The rows of X fall into several groups and each row is roughly a mix of its group's hidden directions.
X:
[[ 22.1  -4.3  29.0  22.9   1.9   1.6  33.7  13.4 -28.8   6.7]
 [-18.1  20.5  25.0  -0.7 -11.1 -35.2   4.1  25.5 -16.9  19.5]
 [ 40.1 -35.1   4.5   6.6   9.1 -11.9  12.4  27.0   6.3   3.8]
 [ 27.1  33.5 -28.9  -8.0  11.7   8.3 -19.9 -24.3  10.9   0.3]
 [-13.4  49.9  -4.9 -14.4  21.1  17.5 -15.1  -1.9  -9.1  -9.7]
 [ 12.3  30.3  -4.0  -2.4 -10.4 -27.6  18.6  -0.4  23.4 -34.8]
 [-44.5  18.2  -3.1   2.6 -20.2   7.5  -7.5 -33.8  -7.8  -4.0]
 [ -3.9  44.5 -11.1 -17.7  32.1   2.0  -9.1   5.9  -6.9 -20.8]
 [ 41.9  -7.6 -25.0   1.3   9.4 -26.8  -1.6  -7.3  25.5  10.8]
 [-37.7  -6.7  29.7   0.8 -16.5 -14.9  18.3  18.6  -6.1  22.4]
 [ 36.5  -6.2   7.5   7.1 -20.4 -14.0   1.0 -43.1  10.6   1.3]
 [ 39.2 -10.6  -3.5  15.8  -0.6 -35.8  12.7  21.9   8.8  12.3]
 [-14.2 -22.5  15.6  -9.3  21.7  41.5  -1.0   6.6 -18.1 -21.6]
 [ 27.1   0.0 -33.1  -2.0 -14.2  -2.3 -17.1 -34.2  23.6  -2.5]
 [-14.8 -13.3   5.4 -22.9   2.7  32.3 -16.9  41.3   1.2   8.2]
 [ -3.6  31.1 -13.1 -18.3  43.9   6.3 -16.7  10.0 -14.3  -5.4]
 [-10.2  15.9 -30.9 -18.1   3.2  23.4 -29.8 -20.0  18.4 -15.5]
 [ 10.9  14.6 -20.4   0.6  22.1  29.5 -18.6 -21.0 -11.1 -32.4]
 [ 19.8  -0.2  24.2   5.6   1.0  26.2   2.6  40.9 -25.8   4.4]
 [  5.8 -12.3 -25.3 -13.5  -6.8   2.3 -24.1 -35.3  33.1  -9.0]
 [ 39.7  -3.4  17.0   9.5   5.5  38.2  12.3   9.2 -19.2  -2.4]
 [-13.4  13.2  15.5  11.6  31.0  14.1   6.1  20.1 -35.1 -22.4]
 [-15.8 -30.0  27.3  16.1 -39.2   6.7  16.9   4.0  -3.9   2.8]
 [ 12.7 -34.0   1.2  23.2 -24.6 -33.3  16.8   0.7   7.0  12.7]
 [-14.1  37.8   2.5  -0.1  11.7  31.0   2.1  21.4 -28.8  -6.6]
 [ 35.4  16.8 -18.7  -9.9  38.1 -14.2  -7.2  19.0   3.8   0.5]
 [  4.0 -45.5  20.5  14.1 -15.3 -10.1  16.4  23.0  -2.6  14.8]
 [-12.2   9.9  -5.7 -27.3 -24.7  19.7 -32.1 -27.4  16.4   1.2]
 [-19.0 -39.9   7.9  11.9 -28.9 -19.5  14.8 -14.6  14.0   7.7]
 [-23.3 -43.8   8.7  14.6 -12.7  17.1   7.1 -18.8 -14.4 -15.8]
 [ 33.7  -0.7   2.3 -20.4  34.3  19.4  -5.1  29.7   4.4  -5.3]
 [ 36.3 -10.9  -1.1  14.6  15.6 -42.3   4.6  16.0   9.5   3.3]
 [ 48.0  -1.4  -6.7  -6.7  12.3 -17.2   1.8  26.5  18.8  13.0]
 [ -6.4  -3.1  -9.1 -14.3  14.7  44.6 -17.9 -22.3  -5.6 -26.0]
 [ 15.5  33.6 -12.1 -28.9  24.9  23.6 -20.4   2.9   9.7  -4.6]
 [ -7.9 -29.7  24.9   4.4   6.3 -14.7  18.9  41.4 -12.3   1.2]
 [ 10.9  38.6 -27.5 -11.8  16.9   9.8 -20.9 -26.2   6.4  -4.5]
 [ 32.4 -29.2   0.1  13.5  20.3 -26.0   9.8  26.7   9.0   3.4]
 [-44.4  22.9 -15.1  -9.5  -6.0  23.2  -5.8 -22.4  -4.5 -10.9]
 [ -1.1  19.0 -19.5 -11.6  13.4  33.8 -22.7 -27.8  -2.3 -23.9]
 [-55.6  -4.5   7.1 -10.2  -5.9  14.1   6.6  18.4 -11.8   7.1]
 [ 22.4  40.6 -26.9 -10.7  15.1  -1.1 -13.7 -19.1  13.2 -10.9]
 [-39.1 -38.7  12.1   2.1  -1.3 -25.4  14.4   4.2   0.8   3.7]
 [  8.4 -42.9  13.5   7.3   8.6 -16.7  16.2  33.8   3.5  12.5]
 [ 51.2  -2.5 -14.9   0.6  18.8 -17.8  -0.6  17.7  12.1   9.3]
 [ 38.9  35.8 -11.1  -1.8   0.4  -9.5 -23.1 -19.9   7.9  -7.8]
 [-28.9  24.0 -11.9 -11.8 -18.3  13.7 -13.1 -40.1   3.3  -7.9]
 [ 25.1   7.9 -27.6  -1.7  17.9  36.1 -14.2 -14.5   9.6 -21.8]
 [-22.7 -22.8  26.3   6.8  -6.7 -20.7  24.5  26.5 -13.4  18.3]
 [-43.0  -2.9   4.8  -8.7 -25.0 -30.5  -1.3 -18.8   8.1  11.4]
 [-11.7 -32.9  20.7   2.4  -9.5 -35.7  13.2  21.0   3.7  20.5]
 [-36.2  24.1 -14.3  18.9  17.0 -20.5  22.3  -2.0 -16.6 -11.3]
 [  6.0  22.7  -2.5  -6.0  37.3  29.1 -10.7   7.9 -19.4 -26.1]
 [-50.9  -0.6   9.1  -0.3 -15.8  18.2  -2.0 -24.7 -12.7  -6.2]
 [-10.1 -28.1  12.4  13.2  18.5  28.0   5.7   2.7 -28.7 -29.2]
 [ 31.5 -24.5  -0.1   3.5  15.9 -30.1  12.4  31.8   7.9   8.5]
 [  0.9 -48.5  13.9  13.7 -16.5 -18.9  16.9  12.1   5.9  15.4]
 [-18.2  -2.5  -8.8 -12.1 -26.1  -6.6 -13.8 -46.8  20.0  -0.3]
 [-18.0  30.6  -9.7   1.6 -15.7 -22.0  -3.6 -43.9   2.1  -5.6]
 [-38.4  34.9   0.6 -11.9   6.0  18.7  -9.4 -15.0 -12.9 -19.1]
 [-51.0  -8.5   6.3 -12.6  -4.7  24.7   3.8  20.1 -10.6   5.6]
 [ 31.9 -40.7   5.2  20.8   6.9 -12.7  16.2  20.0  -5.6  -5.6]
 [ 30.0  20.5 -29.2 -11.6  35.8  -4.9 -18.5  -4.0   6.2   7.3]
 [ -1.4 -30.3  10.0  15.6 -28.2 -33.0  19.0   5.9   8.3  21.2]
 [-50.1 -20.3  21.0  -2.1   4.9   6.3   3.5  11.0 -22.3   2.6]
 [ -1.7 -53.2   1.0   8.2   1.6 -14.0   1.5   2.9   2.4  30.8]
 [-24.7  16.6  -9.8 -12.2 -23.6   0.2 -14.5 -45.3  10.4  -4.0]
 [ 26.8  33.1 -12.1  12.6  29.9  15.1   1.2  17.1 -16.5 -16.0]
 [ 41.8  31.6 -19.0   0.0  -3.2  19.6 -15.8 -16.0   7.9   1.5]
 [-52.0 -11.5  15.7 -14.1 -21.0  -0.2   2.8   8.4  -4.5  15.7]
 [-22.4  16.9  14.2  23.0 -13.9 -37.8  18.2  13.2 -13.9  15.0]
 [ 12.1  33.6 -20.4 -12.5  -5.6  -0.1 -30.6 -30.3  15.1 -10.3]
 [-47.6  -0.6 -12.6  -8.8   3.0  -9.0  -7.1 -37.0   6.5  -3.2]
 [ 32.7  19.8   0.7 -16.7  34.4   6.6  -4.3  32.8   2.8  -0.3]]

Here is one row of each group, with its name. Which group are the others in?
[ 20.6  25.5 -13.6 -12.5  39.3  15.7 -20.1  14.1 -14.9   5.9] -> (97)
[-49.9   3.7   5.1   0.2 -22.0  11.5  -3.1 -29.1  -7.7  -1.5] -> (76)
[ 39.1  31.8  -0.8  -8.1  -5.4  24.8 -22.4 -16.2  -1.5  -6.6] -> (113)

[-41.1   5.4  18.0  17.0 -23.2 -24.2  16.1   0.0 -13.1  13.5] -> (76)
[-21.0   0.7  11.0 -28.4 -25.7  -5.9  -0.1   2.1  27.5  35.2] -> (76)
[-12.7 -28.9  24.5  24.6  -5.8 -19.1  25.1  21.6 -18.8   4.0] -> (76)
[-22.3 -15.1  24.6  -1.6  15.7  15.3   1.7  35.1 -31.3   6.4] -> (97)
[ 28.5 -26.2   5.1 -20.6  -1.6  11.2 -26.8  26.9  20.6  11.1] -> (113)
[ 30.6  -7.5 -15.4   7.2 -21.7 -35.6   3.1  -3.7  25.0  20.1] -> (76)
